(in the rows, 128 means zero)
Families of rows that turns and mirrors carry onto each other, the same ones carrying the whole set onto itself: the rest of each named row's family, in list order
4 families of 8 rows
j370: [108 132 131 131 116 120 109 111 115 133 111 133 127]
j536: [127 140 117 138 161  84 139 127 101 139 145 143 130]
j749: [120 129 109 137 136 109 125 112 100 127 155 132 151]
j785: [141 118 139 115 149 110 133 114 102 114 138 118 114]
j6: [109 150 116 123 124  84 141 125 103 126 117 151 154]
j578: [126 139 114 112 136 118 146 137 119 111 127 128 123]
j525: [ 98 135 138 117 124  75 138 120 122 116 117 132 106]
j335: [130 126 126 123 115 113 144 145 110 111 131 131 125]
j30: [113 136 113 106 126  85 137  81 116 135 138 142 111]
j744: [135 114 128 125 132  97 121 105 111 125 141 116  98]
j305: [119 128 126 108 142  83 103  94 113 139 145 135 129]
j588: [131 149 121 124 141  75 152 126  94 132 147 130 114]
j150: [110 139 128 130 131  85 161 107 110 142 127 131 154]
j85: [ 98 143 117 126 119  85 134 111 117 145 126 162 139]
j796: [121 134 142 107 127  81 141 115 118 128 106 143 102]
j960: [125 108 124 107 131 100 127 112 104 142 142 112 109]
j363: [127 125 141 137 141 108 131 145 104 123 125 137 142]
j447: [115 124 138 132 126  71 119  90  98 144 134 146 130]
j280: [115 134 150 121 134  71 150 112 131 130 135 129 116]
j208: [111 121 139 104 106 110 129  98 119 120 118 138 124]
j422: [114 138 118 125 141  68 119  84 104 139 126 136 128]
j104: [102 110 126 127 128 102 137 102 101 116 106 154 127]
j762: [124 128 107 120 133 124 118 114  89 130 130 151 138]
j452: [134 130 121 114 146  70 157 116 103 123 150 142 126]
j7: [138 152 128 115 139  91 130 124 119 143 157 124 126]
j476: [108 144 150 108 133  92 145 114 105 100 135 130 121]
j806: [130 122 127 113 135 108 107 120 109 117 136 147  99]
j657: [132 117 104 135 133 101 123 112 114 158 128 148 132]
j842: [120 134 130 134 125 113 164 132 106 120 119 145 125]
j855: [113 115 123 123 115 106 110 104 121 118 110 136 138]
j427: [146 128 106 131 132 106 124 109  92 134 140 135 146]
j169: [116 154 127 137 131  89 138 115 113 112 119 162 144]

Which other rows belong to the same family as j785? j536, j305, j85, j280, j208, j762, j842
Which other rows belong to the same family as j578? j370, j749, j796, j960, j447, j452, j169
Which other rows belong to the same family as j744? j6, j525, j335, j588, j422, j855, j427

Families of rows that turns and mirrors carry onto each other, the same ones carrying the whole set onto itself: the rest of each named row's family, in list order
8 families of 4 rows
j522: [123 110 121 114 114  93 130 107 138]
j921: [131 117 105 149 130 108 145 100 120]
j470: [114 107 125 113 113  99 124 104 128]
j504: [122 137 129 108 112 121 110 138 118]
j398: [116 136 126 110 114 111 114 144 128]
j136: [117 129 128 102 113 119 111 133 121]
j880: [131 121 110 149 138 117 151 104 121]
j354: [119 129 125 101 112 114 109 133 120]
j649: [114 134 127 100 114 117 113 130 122]
j258: [136 139 115 144 135 126 127 145 115]
j53: [119 133 128 102 112 123 114 136 124]
j819: [136 118 107 153 137 112 146 112 120]
j509: [134 148 113 138 128 128 129 145 115]
j844: [121 133 129 102 110 112 114 136 126]
j381: [135 123 104 148 139 117 145 103 117]
j985: [143 113 109 148 136 108 143 109 125]
j210: [133 149 113 134 132 134 126 138 110]
j984: [118 137 133 101 114 121 118 131 125]
j79: [135 122 101 150 133 115 146 106 120]
j669: [116 108 127 113 119 103 134  99 132]
j931: [116 104 122 112 116 103 131 102 131]
j161: [122 103 123 117 119  97 132 103 131]
j38: [135 121  99 151 135 112 144 108 116]
j983: [138 148 108 134 128 129 124 141 111]
j374: [140 146 109 144 130 130 130 134 111]
j899: [138 147 111 135 128 134 126 139 112]
j77: [132 116 103 149 134 116 149 105 122]
j296: [114 104 118 117 118 100 130 100 129]
j281: [117 103 116 118 118  97 129 101 126]
j317: [136 146 109 138 130 135 132 139 114]
j677: [133 150 116 137 132 134 133 137 115]
j90: [117 108 119 114 120 100 132  96 129]

Which other rows belong to the same family as j921? j470, j504, j374
Which other rows belong to the same family as j398? j522, j258, j985
Which other rows belong to the same family as j281? j354, j38, j983
Which other rows belong to the same family as j136? j79, j899, j296

Families of rows that turns and mirrors carry onto each other, the same ones carrying the whole set onto itself: the rest of each named row's family, in list order
3 families of 6 rows
j267: [109 129  93 115  97 145 127 125 145 119 117 142 101 108 148]
j457: [123 102  98  92 126 168 119 109 132 113 114 155 107 117 151]
j287: [125 120 101 116 112 147 124 109 130  89  99 158  90 121 118]
j357: [113 118 125 109 121 160 104 118 117  80 113 157 105 121 120]
j187: [137 145 116 116 141 149 106 124  94 107 111 128 102 119 148]
j337: [151 130 134 120 132 123 124 108 111 120 110 163  94 120 136]
j467: [104 132 120 122 103 152 129 141 149 107 122 143 113 116 133]
j567: [125 147 123 108 138 156 110 105  98 121 123 155  99 110 166]
j961: [117 153 108  95 152 139 121 106 123 122 130 127 109 112 129]
j681: [112 108 121  99 129 176 121 129 139 110 123 151 122 119 146]
j333: [115 160 122 108 132 124 130  99 130 133 132 153  99 108 134]
j198: [107 110 121  86 125 158 112 120 140 116 136 149 123 112 137]
j795: [131 155 127 129 144 160 117 107 102 116 113 150  98 118 156]
j413: [150 130 121 111 140 118 124 125 125 128 114 129 107 121 130]
j306: [116 124 125 121  97 132 115 142 141 108 121 144 111 113 130]
j564: [150 138 136 131 139 130 132 115 124 134 111 152 103 124 142]
j753: [120 158 123 112 152 143 133  95 132 134 128 151 105 117 137]
j653: [118 117 127 116 122 162 124 124 135  83 108 158 107 128 113]

Which other rows belong to the same family as j267? j457, j287, j187, j961, j413
Which other rows belong to the same family as j306? j357, j337, j567, j333, j198

